The same turns and mirrors carry the whole set onto itself and the rows of a family onto each other. Which other rows belong to the same family as each row named below? List them in the order they appear above.
These 20 rows form 4 families of 5 rows each.
z356: [-11.6   5.1 -15.0  10.5  -2.8   8.3 -34.2   7.6  10.1   3.8   1.1   0.6
   1.6  -8.0   7.5   2.5   2.2  -3.8   5.4   0.7  -3.7   3.8]
z292: [ -8.2   1.1 -11.6   9.8 -10.1  11.7 -25.5   0.7  14.7   5.4  -1.5   7.5
   0.7  -0.7  10.0  -0.9   9.6 -10.8  -5.2   3.5  -7.4   5.2]
z266: [ 20.4  23.7  -6.1  -7.2   0.8   1.0 -10.5  -5.3 -12.5  15.1  12.5   4.0
 -11.0  -0.6   3.9   7.5  -5.8 -12.4 -22.6  11.3   7.4  -4.8]
z308: [ 18.0  28.3  -7.1  -6.1   5.9  -4.5  -5.5  -8.8 -16.1  10.7  17.9   0.6
  -9.2 -11.5   4.1   8.2  -9.0  -3.0 -12.4  11.3   3.5 -11.8]
z892: [-12.4   5.3 -12.4  12.4  -1.8   9.2 -26.4  -4.9  12.6  -0.7   0.7   4.5
   3.5 -11.8   9.8   1.6   5.9  -4.3   4.7   2.6 -10.0  -2.6]
z309: [  4.8  15.1  -4.7   2.9  -9.4 -14.0   3.5  10.3  -1.8  21.1  25.2  -0.5
 -18.3  -9.4  -0.3 -11.3  -1.2  12.6  -9.8   5.6   0.7   5.0]
z329: [  4.7  -2.3 -12.1   1.5  -6.9  -9.9  -9.5   3.0   7.3   2.9   9.5   7.9
   0.7   6.9   4.4   8.1   3.5  18.8   9.5 -16.1  -2.8   2.7]
z539: [ 15.6  25.6 -11.0  -8.9   8.1  -2.8 -10.6   2.1 -15.5  16.7  17.0  -2.2
 -12.2  -8.4   0.6   6.3 -16.9  -5.3 -12.5   8.3   9.8  -6.6]
z142: [ -6.8  14.0 -15.1  -6.7   7.2   5.3  -9.3  -7.1   2.4   7.9   4.1  -5.4
  -0.3 -11.7  10.9   4.1 -15.9 -21.9  -4.9   3.2  -9.2 -25.0]
z95: [  3.4  16.5  -3.2  -0.5  -9.2 -20.9  12.4   5.7   2.7  14.6  24.3   1.5
 -15.5  -1.9   4.5  -7.2   5.0  10.2  -8.8  -3.2  -5.8  -4.7]
z537: [ -7.0  15.9 -16.2 -10.3  15.1   5.6  -6.0  -4.4   4.5   7.4   3.1   2.8
  -1.8  -5.5   7.8   3.1 -16.8 -23.3  -4.6  -4.3  -4.6 -19.8]
z46: [-13.6  10.1 -16.8   6.7  -0.2   9.3 -19.0   2.7  13.4  -3.1   0.8   9.3
   2.8  -6.4   9.8  -2.0   8.2  -8.7   6.3   0.1 -11.5   3.4]
z374: [  2.4  -9.4  -9.1   5.9  -7.4  -7.0  -8.3  -3.9   9.1   7.9  10.4   6.0
  -0.3  -1.2   2.9   4.2  -1.4  23.0   8.8 -13.0  -3.3  -1.0]
z662: [ -3.3   6.1 -15.0  -9.6   0.8   8.8  -9.9  -2.6   6.5  13.6  -0.2  -1.6
  -1.6   0.6  10.0   3.7 -15.5 -28.0 -13.1   0.7  -5.6 -18.1]
z118: [  9.3 -12.0  -8.2   1.9 -13.6  -4.8 -10.2   0.6   9.1  13.5   7.3   7.8
  -2.7  10.9   2.8   5.4  -0.2  15.0  -2.4 -12.3   1.4   4.1]
z703: [-10.3  14.6 -18.7  -7.4   5.4   6.5 -14.2   6.9   3.3  12.8   4.7  -8.5
  -3.4 -10.7   8.7  -0.2 -18.7 -24.3  -4.9   4.3  -6.1 -16.3]
z32: [  8.7   9.3  -3.1  -1.1 -16.6 -11.3  11.0   4.1   2.2  21.9  20.8   3.5
 -16.3   0.6   3.8  -9.9   1.7   3.6 -18.6   5.1  -3.4   0.8]
z123: [ 13.7  33.6  -3.5  -4.5  11.9  -6.5  -7.1  -5.5 -11.8   9.5  17.4   5.6
 -13.3  -6.4   2.8   5.5  -2.7  -6.8 -15.7   5.7   7.0  -8.4]
z587: [ -1.2  -9.4 -10.0   4.2  -8.4  -9.8 -12.5   9.2   9.9  14.7  11.9   0.0
  -4.2   1.5   0.8   0.9  -5.8  19.8   6.3 -14.3   0.9   1.8]
z145: [  7.2  13.0  -4.3   2.0 -11.2 -14.9  12.7  -0.5  -1.1  15.7  25.1   2.2
 -14.2 -10.2   3.0  -8.6   1.6  15.3  -7.3   4.9  -6.3  -1.5]

Same family as z145: z308, z892, z142, z374
Same family as z266: z292, z662, z118, z32
Same family as z587: z356, z309, z539, z703

The same turns and mirrors carry the whole set onto itself and the rows of a family onto each other. Which other rows belong to the same family as each row named below? List them in the order they appear above.
These 28 rows form 7 families of 4 rows each.
z21: [  2.0  -0.7   2.8  14.9 -21.4 -17.8  -4.7   0.9   2.2]
z502: [  6.2  10.8  -6.6   0.6   6.3  -8.7  -0.9  18.9 -10.6]
z91: [-10.0  17.4   8.7   0.7   7.2  -7.1 -11.5   8.4  -8.9]
z524: [ 17.7 -10.0   4.7  -7.4   4.6  -9.1  -6.6  -6.5  -6.0]
z359: [  6.5   5.2  -3.5  -3.7  -7.8 -17.7 -20.6  10.1 -11.2]
z593: [  2.9  -3.0  -2.2  15.3 -15.2  -5.5  -7.8  17.3  -1.2]
z873: [ 11.2  -2.5  23.7  -4.8  -2.6  -7.3 -12.8  -2.0  -1.7]
z578: [ -1.9   7.1  14.2  15.6 -12.7 -13.1 -15.8   0.7  -4.4]
z59: [-11.8 -13.2   9.6   2.3  -6.5  -2.4   9.5  -1.8   5.0]
z646: [-10.0  12.8  -1.0  -8.3  13.1 -15.3  -2.1   3.5  -0.6]
z109: [-5.7  6.0  5.2 -0.6 -5.7 -2.0 20.0  1.7 -1.3]
z353: [ 14.3  -9.0  11.2 -15.6   0.5 -10.2  -7.4   3.5   5.0]
z108: [-12.9   3.1   0.9  13.5 -12.4 -18.3  -8.7   0.3   5.4]
z694: [  7.0  -9.3   9.2   0.6 -24.5  -4.2  -0.5   0.3  -4.0]
z8: [-5.9 -3.4 13.0 -4.5 -3.8 -3.7 13.6 -6.6  7.1]
z45: [ -2.0   8.6 -10.6   0.9  10.9 -12.0 -10.3   3.9 -13.0]
z511: [-8.7 -4.6  1.7  0.9 -1.8  9.1 10.8 -1.2 -4.3]
z415: [ 3.8 -4.4  5.0  0.5 -5.7  7.0 12.9 14.5 -1.5]
z600: [ 10.3  -6.3  10.5  -6.6  -1.0 -21.6 -12.8  -5.5   6.9]
z210: [-17.6  -7.6   1.4  13.2 -10.8 -11.1  -3.6   3.0   3.0]
z373: [-3.6  7.7 20.9 -1.4  0.1  2.8  9.2 -1.5 -5.9]
z602: [ -1.9   4.5  -1.2  -7.4  16.5 -20.9  -1.2   1.6  -7.7]
z151: [ 24.2  -6.1   5.0  -2.2  -2.2 -10.7  -4.4  10.5  -4.3]
z780: [  8.9   2.5   5.5 -20.6   1.7  -3.0   1.7   5.4 -11.0]
z902: [ -3.2  -9.9  -2.0  15.8 -15.0  -5.7 -12.6  -1.3  -1.6]
z328: [ 10.2  -6.3   5.1  -5.1   7.1 -26.2  -9.2  -3.3  -3.5]
z984: [ -6.4  11.1  -5.8  -5.1   6.3 -14.3 -13.2  14.9  -1.9]
z468: [-13.0   9.3  -3.4   2.0 -13.6  -0.6   5.2   9.7 -10.9]

Same family as z902: z524, z45, z511
Same family as z353: z21, z109, z984
Same family as z59: z210, z602, z328
Same family as z8: z646, z108, z600
Same family as z578: z91, z873, z373

